(in the rows, 128 means zero)
One turn moves each row of this set onto another row. After a few examples, where does it send each row asked below?
ruv: [116 117 143 138 153 112 126 114  96 132 155 132 135 137 124 145 136 131
 131 128 135 140 122 129 138 148 106 137 144 136 116 110 136 157 141 155
 160 122 137 156 143 125 135 122  96 124  74 113 131 134 174 116 133 128
 123 137]
tinop: [111 107 117 146 152 107 170 126 120 101 148 121 144 100 158 144 143 116
 107 127 106 144 110 145 153 116 116 139 145 163 142 107 150 119 119 172
 136 133 137 172 127 117 160 116 114 145 119 120 141 120 127  87 131 120
 105 132]
Ropod: [141 126 132 124 145  99 140  88 113 137 151 120 145  77 132 142 103  99
 110 121 137 146 123 143 145 118 120 122 133 158 139 131 160 123 109 162
 145 142 141 109 148  98 128 117 128 143 112 146 142 152 111  94 137 114
 123 117]
voku: [141 138 121 129 119 130 132 116  86 120 129 153 163  92 139 140 124 120
 114 130 132 127 102 126 135 148 118 139 171 107 114 122 127 140 149 154
 161 153 149 121 100 119 143 111 126 153 114 107 139 174 134 109 140 135
 116 128]
gigod: [111  99 101 145 124 114  97 128  93 103 122 128 116 125 143 116 119 150
 119 146 133 114 109 153 144 123 126 131 143 117 154 103 156 130 134 150
 154 120 121 144 104 112 145 123 143 150 125 119 141 129 117 130 140 100
  98 125]
nalik: [105  95 112 163 127 121 143 120 118 124 163 131 147 139 135 137 147 128
 127 126 119 134 148 153 144 136 142 131 126 126 155 129 153 122 156 146
 163 120 114 111 140 105 134 111 128 133 106 117 106 130 122 108 165 112
 105 152]
Datud: [ 95 122 103 102 131 113 143  99 110 138 109 108 120 124 147 124 141 129
 128  98 134 136  95 106 124 143 134 128 136 136 124 129 148 126 110 148
 137 116 110 107 116 123 165 126 122 139 133 110 123  95 132 119 132 111
  82 140]
Ruzu: [112 116 113 111 129 102 151 118 125 134 146 129 152  95 152 145 144  94
 141 140 139 131 111 131 155 133 102  98 130 140 107 111 128 135 145 145
 105 126 126 130 126  84 152 110 131 134 117 131 122 107 147 105 149 120
  91 123]
nif: [141 120 135 122 135 101 140  87 117 139 150 123 148  77 131 154 107 102
 112 119 135 146 118 136 141 113 114 125 134 155 146 131 166 114 113 162
 143 152 141 117 141  97 127 115 122 146 118 141 150 148 109  96 144 125
 129 123]
Tolo: [ 98 117 100  99 131 110 139  94 103 144 112 113 125 128 138 125 136 132
 123 109 131 136  83 108 127 146 140 127 138 145 125 130 150 132 120 151
 133 117 111 109 118 124 160 119 120 141 135  98 126  93 130 113 134 106
  79 143]
mur: [ 95 122 108  97 129 112 139  94 112 144  97 112 128 124 142 127 142 129
 121 108 122 139  86 115 131 145 131 128 137 140 122 136 146 139 110 151
 131 111 109 114 118 115 163 123 123 137 128 102 124  96 134 117 129 113
  83 138]
pire: [ 99  94 118 166 126 126 140 122 113 120 159 128 148 140 144 141 149 128
 125 134 117 131 142 156 152 127 141 128 124 133 152 134 151 116 162 150
 168 125 118 115 136 105 137 115 118 128 119 119 110 137 113 106 159 116
 104 150]
gub: [112 124 133 109 148 137 147 118 102 133 125 135 140 134 107 141 151 101
 125 129 138 129 111 147 151 137 112 137 127 138 144 126 171 127 109 145
 153 150 137 100 178 127 141 123 114 116 105 132 138 128 138 132 129 115
  86 165]
mep: [107  96  93 147 127 119  97 126 101 101 124 131 126 119 142 121 114 147
 115 143 129 121 107 151 137 130 109 140 141 118 148  99 157 143 135 146
 156 123 122 146 104 114 147 123 145 149 126 131 141 134 114 126 138  98
  96 129]
Bofil: [116 114 145 143 145 114 130 115  97 138 149 132 140 143 125 139 147 135
 135 125 132 134 119 135 135 148 105 130 151 135 122 113 138 153 149 153
 153 116 137 154 153 120 134 110  91 130  81 112 135 138 174 120 140 123
 118 138]
tige: [ 92 162 128 125 137 113 145 109 100 125 154 132 159 129 137 138 142 117
 128 126 134 142  92 139 137 142 123 130 142 147 135  89 131 145 137 129
 172 146 136 106 100 118 164 134  89 129 118 100 120 123 132  82 146 126
 125 123]
Buru: [136 140 120 130 121 138 125 124  77 130 131 152 164  92 143 142 121 123
 107 134 135 125 106 123 133 150 116 143 169 120 114 126 131 138 154 141
 162 160 134 120 104 117 146 113 127 149 110 110 134 171 130 106 139 135
 106 120]
nafo: [115 120 114 114 116 106 144 118 125 137 142 127 149 100 157 141 143  97
 142 142 144 130 119 128 147 138 112  96 125 145 113 105 129 128 144 139
 107 121 136 125 126  86 164 113 130 137 115 124 112 108 142  99 148 125
  96 118]
Tepiz: [106  99 102 146 124 121  99 128  98  98 121 128 116 127 133 120 113 145
 120 137 123 116 102 152 146 121 122 140 144 126 147 104 160 132 149 146
 160 118 118 143 101 107 151 122 139 146 126 120 144 132 114 126 127 103
  97 119]
tiko: [129 144 123 136 122 137 127 115  85 128 128 153 166  86 138 143 125 120
 111 130 130 122 109 123 140 149 120 139 169 113 114 125 137 138 153 151
 155 160 136 128 106 121 138 114 125 152 116 100 139 175 132 112 137 129
 116 117]
zizum: [146 129 132 124 137 100 142  82 110 137 146 124 144  75 130 155 105 108
 111 122 141 142 126 142 152 128 116 123 134 157 145 136 158 116 110 157
 139 140 142 118 148  98 132 119 121 144 107 144 150 146 108  93 143 120
 126 120]
fota: [106 122 128 104 146 139 147 124 101 128 125 124 144 133 105 141 144 106
 125 126 143 139 103 150 150 140 121 139 127 134 142 123 169 134 114 148
 147 142 138  97 187 121 134 123 108 119 107 132 137 136 141 129 137 117
  92 160]
buf: [138 143 122 132 124 133 127 117  82 129 136 149 173  91 144 142 120 118
 112 123 129 119 105 120 136 150 120 147 166 111 121 127 136 139 150 147
 153 161 132 121 106 116 137 110 134 150 113 107 128 169 139 117 133 136
 121 121]
Zirek: [144 122 135 129 142 107 136  88 117 135 146 125 155  73 124 155 111 108
 112 127 141 137 122 135 144 119 115 127 136 157 143 139 154 109 110 164
 145 141 137 115 149 101 134 116 127 143 110 148 149 138 116  93 142 122
 127 111]
tebu: [ 89 156 123 123 134 114 137 115  99 131 154 134 158 123 137 133 147 112
 132 120 136 137  90 144 144 141 119 138 134 151 131  87 126 146 133 130
 167 145 127 103 100 119 165 129 100 120 123 103 106 128 125  88 146 122
 125 116]
nozil: [101 122 103 100 134 109 130  97 108 142 115 113 127 129 140 125 137 132
 124 109 127 146  86 106 133 148 137 130 140 135 122 125 147 133 109 161
 134 115 100 111 113 112 157 125 124 137 130 101 129  94 129 116 129 111
  80 138]
Pade: [105 120 133 113 157 132 146 124 106 131 127 130 145 131 106 142 147 109
 121 124 133 135 105 151 147 136 114 140 127 126 136 124 167 127 109 143
 143 145 138  94 172 132 138 130 114 119  97 130 134 130 133 133 121 118
  89 171]
nuzin: [108 130 127 121 145 134 146 118 105 125 132 125 142 131 100 132 144 106
 121 123 138 129 106 146 146 138 116 139 131 135 138 123 169 132 110 149
 147 149 142  99 186 129 135 132 108 118  98 135 140 127 136 125 126 118
  90 165]
mibav: [109  99  94 145 119 122 105 122 100 100 120 133 117 126 134 115 115 151
 110 143 129 117 107 152 140 126 120 136 136 123 143  98 154 131 136 140
 158 127 119 151 103 111 146 123 137 154 127 124 138 131 112 129 133 104
 103 124]
bub: [108 107 117 148 162  96 170 131 112 101 146 124 145 100 159 140 140 111
 103 126 104 150 113 143 150 120 121 144 141 152 150 110 149 120 128 176
 135 133 136 165 122 116 158 120 109 151 123 117 135 127 117  92 132 116
 109 136]

Buru moves to nuzin
mibav moves to zizum
fota moves to Tepiz
Now find these:
nozil moves to buf
Bofil moves to pire
tebu moves to ruv

One turn moves each row of this set onto another row. After a few examples, where does it send each row asked below?
bodi: [112 126  89 101 145 104 114 168 134 120 120 137 138 131 127 102]
dag: [121 122  98  92 170  82 127 145 127 153 109 106  92 135 123 144]
bar: [109 120  98 103 158 141 129 129 132 149 118  99  81 121 124 137]
fofe: [114 102  81 113 161 111 127 171 106 157 118 144 115 163 101 127]
ziz: [100 108 103  88 170 140 125 142 146 148 115 122 129 135 166 123]
bikug: [110 101  95  84 171 136 123 142 147 154 116 122 133 133 163 115]
tas: [110 112 129 108 158 100 126 137 101 156 126 117  84 157 114 121]
rufi: [109  83 123 102 155 137 114 128 127 141 120 143 103 130 134 103]
vime: [109 105  87 118 146 105 130 177 106 155 122 147 111 161 115 126]
sefo: [104  93  81 114 159 114 133 129 100 140 118 134 101 122 136 149]
pim: [108 120  93 102 167 142 132 121 130 142 115  99  86 121 123 129]
rega: [120 125  87 128 141 135 117 159 131 149 121 127 124 150 122  85]
Kegar: [119 104  81 115 160 107 125 177 104 158 128 139 114 160 106 126]
zag: [110 123  88 101 149 100 109 166 140 126 125 142 133 132 129  99]
videt: [ 93 108  99  88 160 136 123 138 144 153 114 116 136 132 161 122]
famu: [100 133 100  93 172 115 132 176 126 172 121 112 135 156 123 113]
mumi: [105  89 105  94 159 140 105 134 125 125 119 143 116 139 140  97]
Fise: [110 122  85  90 165  72 119 145 119 140 109 107 108 146 121 135]
Tesa: [105 120  91 103 166 143 129 127 129 149 125 101  84 116 124 128]
Luvu: [121 108 129 112 169  97 132 132 101 153 122 111  94 151 116 122]
nafik: [115 109 130 113 156  93 129 131 104 161 125 116  93 149 112 121]
Pilin: [102 115  85  97 138 102 110 168 144 125 114 138 131 136 132 108]
fop: [105 123  96 103 157 142 126 123 126 150 120  93  82 132 132 132]
lusep: [122 132  98 118 146 149 117 163 142 148 121 123 109 142 129  92]
tizer: [105 124 105 103 165 103 133 168 123 183 121 115 125 150 103 113]
Fel: [111 102  77 117 150 106 127 171 104 158 124 141 117 166 111 122]
gebag: [119 113 127 118 170  94 129 127 105 156 120 118  91 151 119 119]
gisis: [102 106  94  90 172 138 126 136 148 153 112 129 134 133 160 116]
lefin: [101 122  85  96 145 106 109 166 138 118 120 137 131 139 132 100]
zun: [104 104  90  99 172 126 134 134 108 130 121 131 100 118 150 149]

dag moves to zun
rufi moves to lusep
Now find these:
videt moves to Pilin
fofe moves to gebag
Fel moves to nafik
Kegar moves to Luvu

